(in the rows, 128 means zero)
Rotation paths and how fast each direction turns (degrees per step):
Each turn is a multiple of 5 degrees from 10 to 175, or 0.
Each row of a path follows its step; steps can be skipped.
path 1
step 1: [123 128 120 128 135 123 130 134 124 133 115 131 126 131 120 128 122 128
 125 130 132 134 126 125 131 122 127 135 127 130 123 138 133 138 129 131
 131 130 131 129 136 122 132 130 125 132 123 133 128 132 126 127 143 128
 122 129 135 130 131 125 136 123 127 138 140 122 128 125 131 124 126 129
 137 128 115 134 123 125 137]
step 7: [127 133 127 128 125 136 137 132 129 134 136 126 129 128 129 132 127 121
 134 124 122 126 128 130 121 129 128 123 122 129 134 132 118 138 126 131
 134 119 132 118 138 125 130 127 126 127 137 131 120 127 121 124 126 136
 121 132 131 132 131 127 123 124 130 133 136 111 117 135 121 129 125 129
 129 132 136 126 127 126 121]
step 8: [121 119 135 133 133 123 134 129 128 129 121 124 128 124 121 138 125 134
 123 124 136 116 129 130 130 131 126 128 121 125 139 131 128 139 134 135
 125 134 133 129 141 129 132 131 129 130 129 134 125 122 126 140 127 123
 130 122 126 130 137 124 128 121 130 132 134 126 121 124 127 123 127 130
 127 139 123 123 129 129 121]
step 15: [125 123 126 129 133 131 129 129 126 135 126 133 121 128 129 124 118 135
 126 135 120 120 147 137 129 129 122 132 124 125 132 130 127 129 123 133
 130 131 125 124 132 127 126 128 128 134 134 137 122 133 130 133 126 130
 134 141 120 125 139 131 130 128 133 120 123 131 123 124 127 123 124 134
 130 132 129 134 123 127 119]
step 18: [129 124 116 126 135 122 130 139 119 135 127 128 126 140 136 127 133 131
 121 130 124 129 131 135 126 129 125 126 120 128 127 129 130 130 131 129
 132 121 133 131 134 130 125 134 129 130 124 119 120 136 127 123 129 130
 133 120 127 116 132 131 130 119 131 136 128 129 126 135 125 135 132 120
 124 136 127 116 130 128 129]
step 26: [115 122 125 129 136 130 132 128 119 135 127 125 135 133 126 131 123 130
 130 132 133 133 133 125 131 120 126 125 123 128 137 134 122 135 131 129
 146 123 121 133 125 129 129 129 123 124 131 124 127 118 125 130 125 127
 131 124 130 130 131 126 126 120 124 121 135 123 121 120 118 121 123 131
 133 133 131 125 129 126 134]
step 27: [118 130 132 125 127 133 128 132 126 135 120 133 132 132 128 127 133 126
 123 136 123 126 141 130 136 126 123 127 120 125 134 126 126 131 126 127
 126 129 128 125 143 129 135 121 127 133 135 120 121 132 120 141 124 134
 130 132 128 126 133 128 130 125 125 121 133 127 133 139 126 136 129 128
 135 136 129 119 123 125 123]
step 28: [124 128 122 125 129 120 127 133 126 136 123 133 125 137 115 132 126 132
 120 129 132 124 131 123 134 132 115 126 135 136 125 124 125 140 122 132
 122 136 135 120 125 127 133 130 122 130 134 141 123 130 131 134 128 127
 133 123 135 131 132 137 122 124 126 129 130 127 124 136 123 130 125 124
 129 130 124 135 127 125 132]
step 29: [123 129 128 122 135 130 117 126 125 136 124 128 135 133 133 136 125 134
 130 123 121 130 125 128 123 140 127 139 133 131 126 131 124 132 133 125
 120 120 122 120 131 132 133 127 129 133 126 124 128 131 134 132 138 133
 129 135 136 139 126 131 119 116 136 129 136 125 123 127 121 128 128 123
 120 127 127 127 126 131 127]
Directions:
[128 129 128 129 127 128 131 129 125 129 130 128 129 127 127 128 128 127
 127 129 128 127 130 128 128 130 128 129 131 127 128 127 124 128 127 126
 129 127 127 129 128 128 130 128 131 126 128 128 128 130 128 128 128 128
 129 127 126 129 128 128 129 127 129 127 129 130 127 129 126 129 127 130
 127 130 127 128 131 127 127]
35
[131 127 128 129 129 125 127 126 128 127 130 127 130 130 128 127 130 130
 128 126 126 128 129 128 127 129 129 126 129 129 127 128 129 127 129 126
 128 127 127 127 126 127 126 129 128 126 128 128 128 128 128 128 128 128
 130 128 127 129 127 128 130 127 129 128 128 129 126 129 129 127 130 126
 130 128 126 126 127 127 127]
55
[128 128 128 131 129 129 129 126 130 126 129 126 129 128 128 128 128 129
 128 127 128 127 130 126 129 126 128 130 128 128 129 129 129 128 126 127
 127 127 128 127 129 128 130 129 131 128 129 129 129 131 127 129 126 127
 127 127 129 126 130 132 127 129 127 129 128 127 128 128 127 128 129 127
 129 125 129 128 129 129 129]
90
[127 127 128 128 129 130 128 129 127 127 129 128 127 128 127 128 128 126
 127 126 129 128 128 128 128 128 129 128 128 127 126 127 129 127 127 128
 129 127 131 126 127 128 128 126 127 130 130 131 130 128 127 126 128 129
 128 128 130 131 127 130 130 129 129 129 128 126 128 129 128 128 128 129
 130 130 127 127 130 130 129]
120
[128 127 129 129 128 127 125 130 125 127 128 127 129 127 129 128 128 130
 129 129 129 130 130 128 131 127 127 128 128 129 127 127 128 126 129 130
 129 129 128 129 127 127 129 127 128 127 129 131 128 129 129 130 128 126
 127 128 127 129 129 127 128 127 127 128 127 125 127 126 128 127 128 128
 127 128 127 130 130 130 126]
160
path 2
step 2: [128 128 131 130 122 126 137 124 130 127 130 133 133 130 122 131 139 126
 123 135 121 132 129 125 129 116 130 133 125 133 121 131 128 127 121 128
 131 135 124 121 128 125 126 132 133 136 133 123 122 128 127 123 130 125
 132 143 121 118 133 132 126 123 125 128 126 132 122 134 136 122 124 139
 122 127 130 128 123 140 129]
step 3: [131 135 133 137 131 126 125 129 132 133 129 126 129 132 125 133 126 121
 137 131 124 121 121 132 132 126 129 132 128 135 122 132 122 127 128 125
 130 124 128 132 130 126 136 129 134 125 115 122 125 124 121 131 123 124
 141 122 135 127 138 126 128 123 127 135 123 122 125 125 136 126 139 125
 122 137 116 124 134 128 129]
step 7: [120 127 130 137 129 128 128 133 121 130 130 131 131 129 132 131 126 132
 134 124 126 124 126 134 122 127 127 135 127 135 124 124 122 132 127 132
 137 131 120 131 129 126 127 137 131 128 132 125 137 125 131 130 129 136
 138 131 127 131 128 132 125 122 127 127 129 128 117 114 138 134 136 128
 129 130 118 123 144 134 125]
step 9: [122 125 134 127 130 128 134 118 125 130 125 135 130 137 125 135 128 124
 125 131 126 130 125 135 125 130 133 126 132 139 131 127 125 120 132 126
 131 133 127 126 123 125 134 130 133 140 132 125 123 128 123 129 132 134
 132 137 124 132 134 132 122 134 135 129 132 131 124 128 143 124 118 135
 130 131 122 136 130 130 141]
step 13: [124 123 137 135 121 124 129 123 125 130 129 132 124 135 124 122 139 123
 132 128 117 125 127 123 133 125 138 128 133 120 127 128 124 124 131 133
 130 132 127 122 131 132 127 126 126 139 132 124 124 140 127 129 122 130
 122 132 125 124 140 123 125 126 134 130 133 130 121 130 136 119 131 130
 125 132 117 128 133 135 132]
step 17: [125 127 138 142 122 129 121 120 135 128 127 123 124 137 128 138 134 127
 125 129 130 126 133 116 131 129 116 130 131 124 127 135 128 120 134 127
 128 136 127 129 127 123 132 129 119 124 130 125 125 136 129 132 133 130
 126 126 129 133 132 120 129 132 126 129 132 127 118 121 133 126 130 127
 126 130 124 133 138 139 131]
step 20: [123 124 137 134 130 131 125 119 129 128 128 138 121 138 125 130 129 118
 117 133 123 126 126 114 135 133 130 130 132 132 127 123 128 125 128 135
 136 137 127 125 130 130 124 133 123 133 130 120 125 134 126 126 123 135
 124 131 127 133 130 130 137 133 131 129 121 128 125 122 140 134 122 132
 126 124 125 123 128 125 132]
step 24: [129 129 134 129 124 129 118 133 131 123 132 129 122 134 129 124 132 117
 126 136 117 129 129 127 136 133 125 130 133 119 122 125 128 130 125 136
 126 137 134 128 133 126 122 125 129 124 137 122 123 135 117 128 134 121
 124 125 119 136 133 126 128 134 129 125 123 121 122 127 131 130 126 130
 128 133 121 129 135 140 130]
step 25: [124 128 126 129 134 122 134 126 124 132 131 136 134 129 130 140 128 135
 131 132 127 124 130 119 131 111 133 126 128 130 127 125 132 128 128 118
 130 135 128 129 121 120 131 135 124 125 126 122 130 128 127 126 135 121
 129 128 120 117 136 128 123 132 122 129 128 129 124 129 138 131 126 132
 127 128 125 124 132 142 119]
Directions:
[129 127 128 130 127 128 129 129 127 128 130 124 128 127 128 130 129 129
 126 127 127 130 127 130 127 129 129 129 127 131 127 128 128 127 125 128
 128 127 129 126 128 127 128 126 130 128 127 127 128 127 129 129 127 129
 130 129 128 128 129 129 128 124 128 129 130 128 129 128 128 127 127 127
 129 127 127 129 128 128 129]
10
[127 128 126 127 128 128 127 129 126 129 128 129 127 129 127 129 126 127
 129 128 128 127 130 133 128 127 129 127 128 127 127 127 127 126 128 129
 129 129 129 130 129 128 127 129 129 127 128 127 127 129 129 129 128 127
 130 126 129 130 132 128 127 128 128 127 129 127 128 129 128 127 126 126
 130 128 128 128 126 129 127]
120
[130 129 127 128 130 127 127 127 128 129 129 129 130 130 127 127 128 129
 129 127 129 127 128 128 127 128 132 125 129 129 128 129 128 127 127 126
 128 126 128 129 127 129 127 127 129 128 126 129 129 127 127 128 127 129
 127 129 126 128 128 129 129 128 128 130 127 128 126 128 128 126 128 129
 126 129 127 129 125 130 130]
110
